Each row is where one point has got to under a steady rotation. How many ticks took it there?
The counts run from 0 to 356.
[ 30.2  13.9   2.0 -37.9 -16.6 -11.7  14.8  -3.4  -0.5 -12.8   2.6   0.8
   1.8  -0.6  -4.6  25.5 -18.8  17.8 -11.5   1.9   0.1   0.6  17.2 -10.1
 -19.1 -17.6   1.7  -1.0  -8.9   7.8   0.7  19.6  -4.1 -22.4 -12.3  20.0
   1.2  -7.9 -12.4   3.1   7.2 -27.8  15.1   8.5   5.4   2.4  -0.4 -10.1
  -6.8  18.3 -27.7   4.7  29.8   3.9  -9.8 -38.9 -24.0  -0.1   2.7  17.2
  44.6   1.0 -37.4   3.0 -14.2   6.0  17.6  14.2 -20.8 -23.3 -17.3 -13.0
  19.9   7.3  16.2 -15.1  26.5   6.6  -3.5]
282
[ 30.3  15.5 -17.4 -23.8  12.2 -19.0  -0.2   0.6  -7.8 -17.0  -3.3  44.3
  -5.0   8.8 -16.9  13.8  -6.1  34.5   6.3  -2.6 -24.6  18.5   8.0  -9.6
  12.8  22.9  -9.4   4.6  -5.5   5.4  -8.4  33.7  -2.1 -13.8 -18.0  -6.2
   2.0  -5.2   2.6  12.2  12.0 -19.5  33.7  21.4   8.7  -1.7   0.2 -12.3
  11.2   0.1 -11.3  28.5   6.5   7.5 -12.4 -41.9 -15.2   0.2 -10.2  -2.2
   8.2  12.7   1.3  -4.0 -26.1 -43.3  -4.6   3.3   9.6  -8.2  -6.7   0.9
   4.8  -8.8   6.9 -20.7  15.4  -6.8  -1.6]
158
[ 16.2   4.5  -6.0 -14.4   0.3  -6.0  27.2 -12.0 -22.0  -1.8  -2.5   1.2
   2.2  21.4  -1.7   5.4 -20.4  -0.1 -22.1  20.6 -17.9  -0.3  20.5 -14.3
 -10.6  13.7 -14.2  -2.4  26.4   0.4 -11.1  20.7  29.4 -13.4 -12.3  18.2
   6.8   1.0   7.5  -0.5  -4.5  -0.1  29.7   3.9   2.4   9.0  16.5  -4.0
  -4.8  -1.2 -48.5   7.9  28.8 -18.0 -25.9 -24.0   1.7  -0.7  -7.6 -10.5
  29.5   0.6 -14.0   2.1  -8.8  15.6  12.5   0.6 -28.9 -17.5  -5.6  -5.6
  -6.3   5.8   3.2 -19.7  48.3  -6.5 -12.9]
230
[  9.3   4.9  -5.0 -15.2  -1.8  -4.3  28.9 -10.6 -22.1 -12.5   2.5  -2.9
   4.3  21.0   2.4   6.4 -13.5  -4.9 -22.1  21.7 -17.1   1.0  20.0 -13.5
 -12.7  19.0 -16.3  -1.2  22.0  -3.7 -15.5  24.0  30.1 -23.2  -8.0   9.6
   2.9   3.0   2.4  -1.5  -3.4  -7.6  25.3   7.8   0.7  10.4  18.6  -3.7
   7.2  11.2 -50.1   6.9  24.9 -17.4 -26.2 -21.9  10.6   7.4 -13.7 -11.6
  29.9  -2.8 -14.1   1.8  -7.1  19.4  17.6  -5.6 -28.4 -18.5 -10.1  -2.0
  -0.6   3.0   3.8 -25.1  39.7  -2.5 -15.9]
228
[ 24.1  -9.0 -32.6 -25.7   1.1   9.5   8.0 -12.0  21.7  13.4  -0.2  13.4
 -14.1  23.4 -13.1  -9.5 -17.9  -0.3   2.1 -39.0   3.3   1.1  22.4 -45.2
  -7.4  -2.9  -1.8   8.1  40.9  17.0  -5.1  18.0  17.0   7.8 -10.9  22.1
  10.5  -2.5  10.3  -1.4  -1.9 -15.4   7.8  -2.8  19.6 -23.2   0.6  -8.2
 -19.6   4.8 -19.3  -2.9  -3.8  -5.7 -14.9 -14.4  -7.0 -15.9   3.6  34.2
  21.8   5.2  -6.7  18.6   3.8 -27.2  26.0  -5.0  19.6  -5.7 -13.6  -4.3
 -10.2   7.2   7.2 -28.9   2.7  13.2  -1.4]
194
[ -3.4   7.9   2.3  -1.4  16.4   4.7  -1.0   3.0  -0.2  -3.3 -28.7  20.0
  -1.5   6.3  -2.3  -7.3 -10.7  12.9 -19.1   3.2 -16.9  20.2  15.6 -27.4
 -14.3   4.3  23.1   2.7  43.8  -3.4  -9.4   7.1  21.8  -4.6  -6.5  -5.8
 -10.5 -10.5  -1.4  -3.4  -7.6   7.1  34.2  22.5 -13.6  -0.1  26.4 -10.7
  32.8  18.6 -36.5  19.9  10.2  -9.1 -19.7 -21.2  20.7  10.7 -17.6   5.6
   5.9 -11.3 -30.2   2.7 -23.6  -0.3  -7.2 -22.8  33.8 -11.2 -14.0  16.2
  -1.4  10.3  -2.7 -20.3  17.2 -10.9   4.4]
307
[  0.1   6.4 -25.2 -16.8  -7.6  23.0 -22.5  -0.1   7.6   7.6 -16.7  17.2
 -14.6  28.8  -1.8   1.1 -23.0  31.3 -10.7 -21.0   4.0  -9.3  12.0 -29.1
  -8.1  -5.1  24.0   5.7  31.2  24.4  -4.7  44.8   7.7  -1.9 -10.4   3.5
  -7.9  -8.7   0.3   7.0 -11.7 -10.1   6.7  20.0  27.0  -1.1  16.6 -24.3
   5.1  -0.3  -4.9   8.3   6.9  15.0   0.1 -12.4  -1.2  -7.9   5.6  11.0
  13.1  -9.5 -25.4  16.9 -17.3 -27.2   0.2  -8.1  26.4 -28.8 -10.2  16.9
  11.1  33.9   5.1  -4.8   0.8  -9.1  -5.5]
245
[ -3.6  17.5 -39.5 -16.5  13.4  -1.6  -1.3   4.1 -26.2 -24.3 -18.2  32.9
  -4.2  27.3  10.1   8.6  14.4  16.8   7.2  14.4 -22.9  20.7   9.6 -17.2
  19.5  38.6   2.8  -8.4  21.7  19.9 -23.0  28.7  11.4  -9.5 -24.1   3.3
  -1.0   1.7  -2.8  -3.7   3.7 -11.7  15.0  33.7   5.7  -7.8  12.1 -21.5
  27.8   5.0 -23.3  22.4  16.0  11.6 -10.2 -15.5   3.0   5.1  -3.8 -12.4
  -8.0 -10.0  -1.4   4.5 -19.9  -6.9  -3.5 -18.6   6.6 -18.7  -8.5   0.7
   7.4  26.5  -3.1  -8.5  18.9 -10.0   0.6]
165
[ 38.0  16.4 -23.6  -7.9   1.5 -13.6 -26.4   9.0   1.7 -12.5 -13.4  23.6
 -10.3  34.9 -12.0  -0.1 -14.3  13.2 -14.0 -28.8 -13.8   7.7  14.2 -15.0
   4.6  24.5   6.7   4.3  15.7  12.4 -18.4  29.7  10.2  -4.2 -25.5  10.0
   7.4   4.5   5.6  15.2   0.8 -11.2   1.9  19.7  29.3 -32.5  26.6 -16.2
  13.0   1.7  -5.9  17.6   3.0  -0.5 -16.2 -10.5 -21.1 -24.6  10.7   9.5
   8.2  -1.4 -19.6   8.8 -23.0 -10.7  10.0 -27.3  15.1 -10.7 -15.7  15.1
  16.7  14.5  -6.8   5.1 -12.7  -3.1   1.3]
112
[ 20.0  23.4 -12.0 -13.5  -3.2 -11.6  10.4  11.0 -12.2 -42.1  -0.5  13.4
  -1.6  29.8   2.3  14.3  16.1  -6.0  -1.1  -5.3  -4.4  29.1   5.0 -11.3
  -6.8  25.7  -4.3   1.9   3.1   2.1 -27.8  11.2   1.1 -22.9 -13.5 -15.4
  -2.5  10.3 -16.4  -3.6  14.6 -25.8  15.5  18.6   7.6  -6.6  -2.0 -17.7
  32.6  40.1 -33.3   9.2   5.7  -6.5 -17.3 -21.3  -1.6   9.3 -18.2   7.6
  27.7 -16.8  -9.0   3.1  -7.8   0.2  24.7 -12.5  -8.3 -16.9 -35.0   4.2
  20.7  -8.5  -2.1  -6.9   0.5   3.8  -9.8]
220
[ -2.0  17.4 -19.5 -21.3  15.4   5.6   6.8   2.7  -1.4   2.9  -9.6  18.3
   0.2  12.7  -8.1  -3.4 -16.5  -5.7  -9.8 -15.0 -20.6   6.7  29.1 -33.4
   2.7   5.6  13.4  -5.0  24.8   3.3   2.1  -3.4  -4.1   3.8 -21.2  35.4
  13.5 -11.2   3.1 -14.9   3.5 -12.8 -10.1  10.8   9.1 -40.1  17.6  -9.2
  19.7   5.0 -11.8  -3.4  10.0  -7.4 -27.5 -25.1 -28.3 -15.7  17.9  26.1
   9.7   3.4 -41.4  12.5  -3.6   9.9  15.8 -18.4  22.8   0.6  -3.3 -19.8
   0.3  28.6  10.1 -22.6  14.2   2.2  16.3]
66
[ 21.2  25.6 -26.8   3.1  -7.1   0.1  -1.7  -2.3  -1.9 -31.3 -28.3  24.9
 -12.4  21.4   6.5   8.0   3.0  18.8   0.3   1.9  14.2  31.4   9.1 -32.2
 -22.8  12.8  25.9   0.4  18.7  20.9 -12.0  14.4   7.7  -6.5 -19.9 -16.7
  -1.9  14.5 -17.8  -2.7  15.9  -0.8  29.3  25.1   3.6  13.4   9.8 -10.7
  13.4  20.9 -29.2  19.7  19.6  -0.7  -7.8 -13.1  11.6  16.6 -14.4  13.8
  19.1 -22.9  -8.5   5.0 -12.7 -11.2  -3.3  -1.9  10.4 -17.9 -28.4  23.4
  16.5  19.5  -3.5  -3.7   6.9  -7.2   2.3]
33
[-10.8   8.3 -15.7 -34.5  18.6  18.4 -12.2  -6.5   5.6   7.5   8.8  20.9
  -1.6  27.1   3.6 -11.5 -10.0   2.6 -10.4 -22.6 -36.7 -12.1  10.8 -37.7
  10.9  12.9  -3.2  -5.4  32.9   8.9 -20.8  30.8  10.7 -12.8  -4.9  23.4
  -4.0  -8.1  12.4  -7.4 -11.9 -28.9  -2.3  -1.0  16.8 -18.4  16.0 -28.2
  17.1  -4.1 -15.3  -4.6  -3.4  13.3 -14.3 -10.2 -10.8 -14.3   2.6  10.8
  -2.7  13.6 -21.9  20.9  -0.5 -32.0  15.3 -12.9  16.0 -18.9 -16.8  -1.9
  -7.0  21.6   6.9 -23.4   0.8   1.6  -5.9]
59
[ 36.3  17.5 -24.4 -13.0   2.0 -15.1 -24.1  13.5   3.1 -13.3 -10.8  25.0
  -8.2  27.4 -15.2  -1.2 -12.9  10.8  -9.7 -27.5 -11.7  10.2  14.7 -16.8
   2.2  25.4   7.4   2.2  17.5   8.9 -17.3  25.4  12.4  -7.7 -23.7   8.3
   4.9   3.8   3.9  16.5  -4.2 -16.2   1.2  19.5  27.7 -32.5  30.3 -17.9
  16.6   8.6  -3.8  20.6  -1.6  -0.5 -18.0 -11.8 -15.5 -22.3   9.2  10.9
  11.2  -1.0 -21.7  10.6 -25.6  -9.0  10.1 -28.7  18.2 -10.3 -18.2  17.4
  17.1  14.0  -7.6  -1.1 -17.4  -3.9  -2.5]
113
[  2.0   7.0  -6.5 -40.5   4.9  10.3  16.0   7.0  -4.4  -7.9  12.5  13.0
   3.8   4.9 -18.1  15.0 -18.8  13.0  -1.4 -10.9 -21.8   0.9  22.9 -13.3
   6.9   3.7  -5.1   6.3  -0.5 -16.5  10.9  21.5 -10.0 -24.2  -5.9   8.3
   3.4 -16.7  -8.9   2.7 -11.1 -23.4   0.7   5.3  14.1 -12.3   0.6  -7.3
  31.5  19.3 -16.2   1.1   2.9   3.4 -25.2 -49.4 -11.5  -2.1  -2.2   9.7
  33.5   2.1 -26.8   8.0 -14.6 -11.8  23.6 -13.6   3.8 -12.1 -12.8 -24.7
  -4.0  -7.3  22.8 -38.3  23.4   7.0 -11.4]
15
[ 22.9  11.6   1.8 -34.5 -15.5  -8.1  14.3  -0.1  -7.8  -9.3   4.8   4.5
  -0.2   3.5 -10.0  28.1 -26.6  24.0 -14.2   3.2  -1.2  -6.8  17.0  -3.6
 -14.4 -15.0   1.8   2.7  -8.5   6.4   5.3  29.7  -6.8 -23.4  -7.6  11.8
  -1.9  -9.8 -12.7   9.2   4.0 -24.3  16.7  13.0  13.0   9.4  -0.3 -11.4
  -5.7  15.3 -19.6   6.9  27.1   8.7  -9.1 -43.2 -23.0  -0.7   0.5   7.5
  45.6   0.4 -33.4   3.4 -14.1   0.2  12.7  17.0 -17.1 -24.6 -11.7 -14.1
  16.9   5.3  16.5 -18.1  31.7  -4.0  -7.5]
284
[ 21.6  17.4 -24.7 -24.0  13.1 -13.6  -4.9   1.2 -14.1 -18.2  -5.0  43.1
  -6.0  15.2  -7.1  11.4   1.7  32.4  10.0   4.6 -27.6  19.9   7.3 -14.4
  18.6  30.4  -7.5   1.6   0.0   8.5 -12.9  34.1  -0.5 -14.5 -18.0  -9.7
  -1.8  -0.9  -0.1   8.8   9.7 -17.1  28.0  25.3  11.5  -1.6   3.8 -17.7
  17.7   2.2 -12.0  27.4   5.6  14.8 -12.3 -35.6 -11.4   3.2 -10.4  -9.1
  -1.1   7.2  -0.6  -1.2 -25.8 -40.1  -8.3  -2.7   8.4 -12.1 -11.2   3.9
   5.1   2.1   4.5 -20.7  14.4  -8.2   0.0]
160
[-14.4  11.1 -20.2 -33.8  17.7  19.6  -6.3  -7.5   0.4   6.3   2.3  17.4
  -1.6  23.2   2.2 -11.9 -11.0  -2.8  -9.5 -18.5 -34.3  -8.7  18.7 -39.0
   8.8  13.1   5.3  -5.3  33.6   9.7 -16.5  24.9   8.2  -9.1 -11.9  25.4
  -0.2  -9.4   9.5 -12.6 -10.5 -26.3 -10.4   4.5  16.4 -24.0  19.4 -24.4
  20.4  -3.6 -14.0  -5.6  -0.1   8.7 -19.2 -11.3 -17.4 -16.0   9.5  16.2
  -2.7  10.2 -25.8  17.3   0.2 -18.5  14.8 -17.3  19.5 -14.2 -11.8  -8.0
  -3.7  27.8   8.4 -25.3   5.5   4.0   2.6]
61
[ -3.4   5.1  18.2  14.7  14.3 -16.7  10.6  -5.7 -16.1  11.5 -22.5  10.0
 -14.5  24.5  -8.2  -8.4 -20.9  -6.8 -39.1   6.0 -20.2  10.4  12.5 -18.1
 -21.2   9.5   0.4   2.6  45.7  10.9 -26.6   4.4  24.2  11.7  -4.2  -2.9
  -6.4 -10.8  14.4 -10.5  14.9   1.2  42.4  25.1  -8.6  -3.9  13.1 -13.9
   0.2   3.8 -30.7  14.7  13.9 -20.5  -9.2 -11.5 -15.4  -1.9 -11.6   1.2
   1.8  -9.5 -35.2  -7.9  -3.7   7.0  -0.2   0.5  27.1  -6.6   0.5   9.1
  14.5  24.4 -11.5  -4.3  12.9 -21.7  17.7]
313
[ 11.7   0.2  16.0  -2.6  19.3 -27.1  11.0  23.0   5.6   4.4  -1.4  26.5
  -7.6  13.8 -25.9  -2.2  -7.4  -1.0 -15.4 -23.2 -16.0  27.8  11.4 -10.6
   2.1   9.3  -9.2   5.8  33.3  -8.7  -9.8  -6.8   3.9   7.8  -6.7  -8.4
  -8.3 -15.2   1.7  -3.4   7.1 -12.5  40.1  11.3  -4.6 -30.5  -3.9 -12.3
  15.7  32.7 -18.2  15.6 -19.0 -15.6 -13.2 -32.2 -17.1   3.5 -22.2  12.4
  10.8   3.7 -27.0   3.8  -7.7 -24.3  13.4  -7.5  39.4   2.7 -12.3 -10.6
   1.3 -12.8  -3.5 -22.6  -2.2 -19.5   8.0]
260
[  1.8  10.7  23.2   4.2  -3.0 -12.0   2.3   5.8  -4.5   9.7   2.2   0.6
  -8.2  36.6  -8.3   4.0 -35.1   0.0 -48.4  -3.1  -3.5 -10.1   6.4 -10.4
 -25.4  -1.1  -5.7  -0.6  34.0   1.1 -11.3  22.3  13.5  -7.9   5.0  -4.3
 -18.3  -4.5   3.0   5.2  -4.7 -13.0  35.0   0.1  18.6   5.1  18.6 -21.8
  -1.4  20.1 -26.9   3.0   1.1  -9.5 -10.9  -3.0 -11.2   3.6 -17.8  -8.4
  32.5  -5.1 -38.2  11.2   1.6 -15.3  15.1   8.7  -2.1 -26.2 -21.7   8.1
   4.1  11.9  -1.1  -5.6  11.3 -35.9 -14.4]
182
[ 34.3  14.4  -9.0 -35.6 -15.3 -12.2  21.3  -9.8   1.7 -17.6   0.4  -0.5
   1.0   3.0   0.7  15.5  -7.5   0.9  -8.7  -4.2   2.0   7.3  18.1 -23.5
 -18.8 -12.7   4.7  -2.5   0.7  17.3  -8.5   8.7   1.9 -15.1 -15.6  27.2
  10.0  -1.0 -10.0  -8.3  15.9 -26.5   9.5   6.7  -0.3  -8.5  -1.3  -8.2
 -10.4  19.1 -32.9  -2.4  31.4  -2.6 -13.8 -28.7 -23.2  -4.6   5.5  28.6
  36.5  -2.6 -32.5   3.6  -0.3  17.8  21.0   9.1 -18.3 -15.6 -20.2 -13.6
  20.9  10.1   6.7 -12.9  23.2  17.0   1.8]
279
[ 32.2  -5.6 -16.9 -28.8  -4.9   3.3  20.8  -7.6   8.0 -12.9 -14.7   6.7
   3.9  13.4  -0.6   7.8   9.1  10.2  -0.1 -10.3   3.5  20.3  15.6 -23.6
  -5.0 -10.2   4.1   5.0  20.3  14.0 -16.1  14.8  18.8 -11.0  -8.7   7.8
   4.5  -7.1  -4.4 -15.2   1.7  -4.5  35.4  11.2 -11.8   4.1 -13.7  -5.3
  -5.8  19.3 -58.1   5.2  24.4 -11.3  -5.3 -25.4  17.1   3.4 -20.2  14.5
  33.8  -9.0  -1.1   4.0 -10.0  -2.2  23.4   1.9 -15.6 -22.5 -18.4  -1.6
  -0.2 -22.3   2.8 -15.1  33.7  21.4 -12.8]
92
[ 15.5   4.7 -16.7 -34.2  -6.2  -2.5   3.9   3.2   0.7  -3.1  10.9   2.6
  -9.3  38.5  -5.2   8.8   0.9  -7.5  -8.6 -35.1   0.2  -0.8  13.1 -19.3
   2.8  -2.6  -9.1   2.5  10.9  25.7 -24.3  20.2  -4.2  -2.6 -11.5  20.8
   2.7  -6.7   1.8 -12.2  12.0 -34.4  -3.7   6.1  19.1 -30.4 -17.0 -24.4
 -10.1  16.3 -13.1 -10.7   7.3   1.8   1.3 -13.6 -33.8 -21.0   6.8  22.2
  29.3  -1.7 -21.7  12.0  10.8  -8.5  40.5   3.1  -3.6 -24.1 -17.7 -18.6
  20.6   6.0   1.5   0.8   1.1  10.7  -3.7]
6
[ 10.5  10.4 -16.3  -7.8  12.4   7.3  -8.9   8.7   6.6 -10.7 -28.1  27.0
   3.5   6.6  -6.1  -3.7  -3.8  21.2  -7.2 -10.0 -12.0  25.7  16.5 -28.2
  -0.8   8.9  24.8   4.3  39.0  -3.4  -3.5   8.9  19.0  -4.9 -12.7  -0.5
  -3.6  -8.9  -8.0  -1.7 -11.9  10.5  28.8  20.1  -4.4  -8.6  23.4  -9.6
  36.3  19.4 -37.4  17.8   8.2  -6.8 -19.8 -19.7  26.2   7.7 -18.8   8.8
  10.4 -10.7 -17.4  12.4 -27.0 -10.0  -0.3 -32.0  28.1 -12.6 -18.5  18.4
  -5.9   0.0  -0.3 -18.0  13.8  -3.6  -3.4]
304
[-18.6   1.8  -2.8 -30.4  17.1   3.4  15.1  -1.3 -10.0   5.6  -8.7  28.1
  -7.7  -4.1 -12.2  10.2 -12.9  20.2   0.0  -0.2 -21.2  10.1  16.3 -20.0
   3.9  -7.9   3.8   6.3  17.9  11.8   1.2  14.3 -11.5   1.9  -5.9   7.2
  -4.4 -28.6  -0.7 -12.2   9.4 -18.5  23.3  28.5  -8.0 -10.3 -11.5 -11.7
  14.3  10.6  -8.8  12.3   9.7   7.1  -5.5 -49.8 -26.3   3.5  -2.5  17.2
   3.0   1.4 -34.9  -5.1 -13.1 -18.9  -1.3   5.6  44.7  -4.1   8.1 -26.2
   9.8  19.2  15.6 -31.9  18.7  -5.1  21.7]
205
[ 22.3   6.0  -8.1 -12.4   0.1  -7.7  24.3 -11.5 -17.4   2.6  -4.1   4.2
   3.4  20.9  -5.5   6.8 -20.7   1.9 -25.7  19.6 -17.4  -2.1  21.1 -15.2
 -11.6  10.0 -11.6  -4.4  24.0   3.3 -10.1  19.8  26.9  -7.7 -13.5  20.4
   9.3  -0.3  13.2  -0.6  -3.0   4.1  31.7   2.8   4.0   7.0  18.9  -3.3
 -12.9  -4.1 -47.1   8.7  30.5 -17.5 -22.4 -21.3  -0.9  -1.3  -5.8 -12.0
  28.1   1.9 -12.9   2.2  -9.4  10.4  12.6   6.2 -32.2 -18.5  -0.9  -3.7
  -7.9   2.4   5.1 -16.8  51.8 -10.8 -10.9]
231
[  3.5  18.8 -19.5 -20.8   5.6  -0.9  28.8 -19.4 -13.7 -19.7  -0.4   9.0
  -8.4  29.3  13.6  -0.9  13.5 -26.6  -2.8   1.8 -12.3  13.7  13.8 -43.9
 -15.0  16.7  -9.3  -3.7  24.6  25.0 -30.4   6.2   7.9  -8.1 -13.0  19.2
   6.7   7.3   0.1 -26.4  27.0 -30.7   7.4   7.8  -5.1  -8.4  -7.8 -15.4
  -3.4  12.5 -37.9  -7.8  22.0  -8.0 -14.2 -12.0 -22.5   1.8   2.2  21.9
  11.9  -7.3 -15.3   3.3  19.2   7.7  22.9   7.1  -8.9 -10.3 -19.5 -13.3
  11.2  22.7  -2.6 -17.9  14.5  12.4  10.2]
273
[ -9.5  14.9 -21.7 -24.3  16.4  15.1   1.7  -4.9  -2.6   4.7  -5.5  18.2
  -1.9  17.7  -3.3 -10.9 -14.1  -6.5  -7.4 -15.0 -27.5  -2.0  26.5 -36.9
   4.7   9.6   9.1  -5.3  28.6   7.4  -4.8   7.1   1.5  -2.2 -17.6  35.9
   9.0  -9.0   6.5 -14.5  -3.2 -16.8 -13.1   7.1  12.1 -35.8  20.1 -13.9
  23.1   1.1 -14.7  -5.6   7.1  -1.0 -26.3 -20.0 -23.2 -18.7  17.4  23.6
   1.9   4.7 -35.0  15.1  -2.0   5.5  15.7 -21.1  22.1  -6.4  -5.0 -17.9
   1.0  29.2   7.9 -22.6  11.1   5.0  14.6]
64
